One vector is turned by the same rotation once a step. Each row is the vector after some number of steps, and that number follows the row.
The counts run from 0 to 410.
[ 33   2   7 -17 -47 -26 -33  24  -7  32 -23 -16 -24 -14  -5  11  -5  -9
 -16   8  -3 -15  -1   5 -22   3  -9 -22  17  36   3 -42  23  -4  -6] : 123
[ -1 -17  -8 -15   0 -22 -22 -20 -15  35  -8  25  39 -29 -31   5 -29 -23
 -15   9   9  33 -16 -23  12  15  -7   5 -10  12  16 -25  32  31 -31] : 378
[-29  -2   9  -8 -37 -14 -18   6 -32   4  14  -8  15 -18  23 -34 -19   9
  11  18 -10   6  16 -17  -7  27 -29 -36   2   7  27 -38  -5 -10   9] : 99
[ -5 -25   5 -15 -50  -4  25  -8   9   4  13  -5   1 -17   9  10  -5  50
  11   3 -10  19 -20 -23  -6   5  -6  -3  13   6  30 -58  -5  38  14] : 341
[ -9 -23  18 -31 -60 -13 -13  -9  -2 -18 -22  -8 -15 -18 -12   9   0  36
  22   4  10 -13  -5 -20   5  -8   3  16   2  -2  -5 -50  15  26 -25] : 12
[-18 -10  24  23 -47  -7 -38   2 -15   6  24  -9   8 -14  14 -11  -3  14
  48  30  14  26 -16 -11  -1  15  18  -5  10 -24  -4 -53 -22   5 -12] : 289
[-21 -28   9   4 -18 -29 -44 -19 -38  13   5 -17   8 -25  14  20   3  15
  21  26  33  -5   9 -16 -12 -39  -3  11  10 -19   9 -29  24 -10 -26] : 407
[ 12 -22   0 -18  -8   4 -39 -12   1   2  28   2  -8  16  -8   2  12  44
   2  31   9  17   8 -11 -12 -16   0  13   0 -37  15 -57  -6  10 -51] : 33
[ -9   0  11  25 -33 -11  -2  -7 -28  37  29   3   9 -43  10 -18  -2 -21
  23  18  18 -32  15  32 -14  32  29  30 -12   5   4 -26   1  33   1] : 298
[  5  -6 -16   9 -16 -30   2  20   3  25  30 -18  -1 -27 -41   6   9  11
 -11 -10  34   2   5  -2  -8 -27  10  16  50 -38  10 -33  14  18 -33] : 184
[ 10 -13  12 -10  -1  -3 -39   3 -20  22 -14  -3  43 -16  19 -26 -49  32
  -2  14 -18 -20  21  -8   5  38  -9  -4  -2  25  21  -9  -5  12 -32] : 259
[ 31  -3   4  -8  -8 -13  -4   0  19  14  27 -27  -2   3  -8 -30   0  40
  13   3 -10  25  11 -44 -12 -13   9   0  10 -34  32 -49 -12  -8 -31] : 177
[-22 -36 -20   6 -22 -52 -43  -8 -14  15   9  19  10 -33  -6   4  -1   3
 -16   8   3  -3  -6   5   7   7  -6 -12   2   6  -7 -74  14  12   7] : 111
[ 16   0 -19  -1 -32   2  12  22 -23  45  39 -27   5  -2  -9   7  23  27
  14   8  15  -6  26  10 -33  -1  -1  16  25 -40  34 -20  12  18 -28] : 185
[ -7 -15 -30  -5 -51 -28  31 -14   4  16  14  19  10 -37   2 -16 -18  30
  -9  -2 -11   8  -5 -11  13  -2  -9 -14  -6 -22  19 -37   5  56   6] : 342
[ 32  -5  -5  -7 -41  -5   7   5 -17  45  39 -21 -18 -25 -20 -33 -15  -8
 -12   7   2 -27  30  16 -35   1 -12  -6 -10  -2  25 -17   5  23 -43] : 159
[-25  11  30  12 -36 -33 -13  17 -23  -4  25 -14  13   8   2 -25  -3  11
 -13  10   8  12  15 -12 -21  14 -39   7  43 -19  30 -29  24  17  -5] : 72
[-19 -16  46  -8 -46 -20 -26 -11   8   8  19 -14 -34  -8 -22 -31 -13  12
  26  -1  -6 -12  -6   2 -21  31   6   3  45  13   2 -40  23   3 -13] : 144
[ 48   8 -12 -20 -11 -30  10   5  19  36  14   1   8 -27 -15 -17  12  -2
 -28  -7 -10 -11  24   4 -23  42   1 -14  -1   8  29 -38  23  32 -27] : 338
[-10   3  14   3 -16 -41 -10   6  18  -1  -3  17  31 -10 -15 -24 -10   5
  -9  23  -5  20  -9 -31  22   6   1  18  18 -49  20 -56 -13  12  -5] : 65
[ 16 -11   5  -9 -30   2 -46  23 -33   2  20 -35  17  -3   4 -10 -11  24
   5  33   5   4  -2  -1  -7  12  11 -20   4  -9  16 -17 -33 -13 -32] : 284
[  8   5  35 -23  -7  -7 -46  -1 -24   5 -24  -3  11  15  -3  10 -22  25
  15  27  -7  -9  17   8 -12  -3 -29  14 -13 -13  24 -50  -7 -27  -5] : 248
[  8   2 -24 -24  -7 -26 -39  33 -39   1 -22  -4  41 -33   7  16  11   7
 -27  30  -6   0   6 -11   6   9   7 -38  -7  19  18 -31 -13   0 -15] : 95
[ 18   2  15 -16 -14 -22 -16   9  10  34 -13  -2  26  12   1 -27 -41  18
  -9  16 -25  22  -3 -50   0 -15 -17   4   4 -12  19 -39  -2 -18 -10] : 393
[ -4 -19  14 -48 -22  -4  12 -15 -33  -9   2   4  24 -34 -29  15   1   3
  12  -9  16  10  -8  -4   2   9  -9 -24 -15   7  27 -32  -1  35 -26] : 351
[ -7  -8  18   0 -38 -27 -31  -9 -47 -22  -8  -8  24 -28   6  42   4   2
  -2  11  22   6 -34 -11  -3  -2 -25  15  -2  -6  15 -43  -4   6   9] : 84
[-21  -9  21   1   2 -24  -7   4 -27  40  -1  13  58 -27 -31 -18 -31  -6
   8   3  -2  -3   4 -16  15  24  -8  34  16  -2  20 -17  -1  -9 -30] : 404
[  9  10 -13 -25 -40   4  15  33 -14  15  24  -2  24   7 -32 -34   7   2
 -12  -3  -6  17  28 -24 -22  30 -22  -8  28 -31  49 -17  10   4 -14] : 205
[ -9 -19 -16  -9 -40 -26 -13  17 -18  12   6   6  11 -41 -36 -32 -37  -7
 -14  -4 -11   0 -15   0   7  37   6 -26   0  20  -7 -21   8  15 -17] : 127
[ -5 -34  13 -21 -22  -1   2 -14 -13 -13  21  -8   8 -24 -36 -41  -4  17
  20   5  15  10 -27 -32  18   5  27 -11  13 -28  21 -28 -19   6 -41] : 172
[  2  -5  -4  -6 -26 -10 -32  -4 -51  18  30  -4  20 -15  41   5   0  30
 -23  28   0   1  14 -23  -8 -14 -40  -9   6   0  39 -33   0  23  -1] : 79
[ 50  -8 -26 -24   4  -8  -5   4   6  37   9  -1  24 -19 -32   9  21 -24
 -33   1  25  -4   8 -16  -7  14  -5  20  -3   1  34 -36  29  11 -28] : 194
[ 11  33  28 -36 -17  13 -23  23 -33  34  13  11  32   8  -3 -15  29  -8
  -1  32   9   5   3 -13 -15  19 -10   6  16  19  41  -9   6  23 -23] : 62
[ 28  -4  -5   2 -34 -16 -17   5 -10   5  -1   1  18 -43 -11 -26   8  -5
  -8   2   4   5 -33 -24  31  21  33  19   2  38   3 -55  -1  29  -7] : 306
[ 26 -39  -7 -33 -32  13   7 -15 -11  10   7  -3  12  -6 -11 -25 -28  48
 -21 -11  -2 -29   7  -8   9   8  -3  16 -12   4  23 -21  -8  11 -34] : 8
[-11 -11 -20 -10 -45 -32  32   5   1   2  15   1  10 -43 -34 -15 -19  -6
 -20  -4   6 -10  26  19  -7  19   4 -22  -9 -27   8 -21  19  44 -17] : 343
[  2 -12  19 -14 -23  22  -8 -11 -26  -1  40  14 -11  -5 -11 -43  -8  10
  33   7   8   4  21  -6 -12   5 -29 -21  -1 -11  13 -31   5  23 -44] : 27
[  4   0  26 -23 -55 -16 -23   9 -16  26   0 -36 -14  -4   6   7 -23  24
   0   8 -21 -19  -2  17 -30   7 -24 -11  17  28   7 -34   7  -8  12] : 124
[-27 -25 -30 -21 -17 -14  -8 -12 -39   9  14  27  42 -18  -9  12  18  32
  13  28  23   9  12 -17   9  10  -1   2  -7 -30  24 -29  -3  34 -13] : 218
[  3  -5  35 -13  -9  -7 -40 -14  -2 -10  10  -4 -12   6 -14   6   4  18
  31  14  15  -9  24  11 -18 -10 -15  18  -8 -40  12 -61  18   4 -45] : 32
[ 33 -21 -17 -21 -30  11 -12  -1 -17  23  29 -13  -2 -35 -14  -2   1  -7
  16  29  17  23  -1   1 -19  -8  34 -10 -51 -20  19 -33  -7   3 -41] : 166
[ 18   8   6 -39  -1 -22   0  18   1  46 -12  -8  36   0 -30   9  -3  16
 -14   5  -1  -8  33  26 -30  14  22  -4  17  -7  34 -18  12   7 -45] : 364
[ -3  -6   7  -8 -27  -4 -17  10 -34  50  37 -13  -1  24  -2  -2  -6  17
  14  38   6  27  27 -27 -29  -7 -25  -4  36 -14  31 -19  19 -28 -13] : 401
